0: [3 5 4 3 3 5 6 2 2]
1: [4 6 3 4 5 2 6 7 7]
2: [3 6 3 3 4 2 6 6 6]
3: [4 5 4 4 4 5 5 2 3]
4: [6 3 6 6 5 6 3 4 4]
5: [7 2 7 7 7 6 2 6 4]
6: [3 6 4 3 3 2 6 6 5]
7: [4 5 5 3 3 3 6 6 5]
8: [4 5 3 4 3 5 6 2 2]
9: [3 5 4 3 3 2 6 6 5]
10: [3 6 3 3 3 5 6 2 3]
11: [4 5 4 3 5 2 6 7 7]
12: [5 3 5 5 5 6 3 3 3]
13: [4 4 4 4 3 5 6 2 2]
14: [5 3 6 5 6 6 3 3 3]
15: [7 3 6 7 7 6 2 6 6]
16: [3 6 3 4 3 5 6 2 2]
17: [4 6 3 4 3 5 4 3 3]
18: [4 5 3 4 3 5 5 2 3]
19: [4 6 3 4 4 3 5 6 6]
20: [4 5 4 4 3 5 6 2 3]
21: [8 1 9 8 8 7 1 7 6]
22: [8 1 8 8 8 7 1 7 6]
23: [8 2 7 8 8 7 1 6 6]
24: [6 4 5 6 6 6 2 5 5]
25: [3 6 4 3 3 2 6 6 5]
26: [3 6 4 3 3 2 6 6 5]

[3 5 4 3 3 5 6 2 2] -> 0
[5 4 6 5 5 6 4 4 5] -> 4
[4 5 3 4 3 5 6 2 2] -> 8
[6 5 5 6 6 6 3 5 7] -> 24
[3 6 3 3 4 2 6 6 6] -> 2
[7 2 7 7 8 7 2 6 4] -> 5
[3 6 3 3 4 2 6 6 6] -> 2
[4 5 3 4 5 3 5 5 7] -> 19
[4 6 3 4 5 2 6 7 8] -> 1
[3 6 3 3 3 5 5 2 3] -> 10
[8 2 7 8 8 7 1 6 6] -> 23
[3 5 4 3 3 5 6 2 2] -> 0
[5 5 4 5 4 5 3 4 6] -> 24
[6 4 5 6 6 6 3 5 5] -> 24
[4 5 4 4 3 5 6 3 3] -> 20
[4 5 3 4 3 5 5 2 3] -> 18
[4 6 3 4 5 2 6 7 7] -> 1
[4 5 4 4 4 5 5 3 4] -> 3
[4 5 4 5 4 5 4 2 4] -> 3
[3 6 3 4 4 3 5 5 6] -> 19
[4 5 3 4 3 5 6 2 2] -> 8
[7 2 7 7 7 7 2 6 4] -> 5
[6 3 6 6 5 6 3 4 4] -> 4
[5 4 6 5 4 6 4 4 5] -> 4
[3 5 4 3 3 5 6 2 2] -> 0
[4 4 4 4 4 5 6 2 2] -> 13
[6 3 6 6 6 7 3 4 4] -> 4
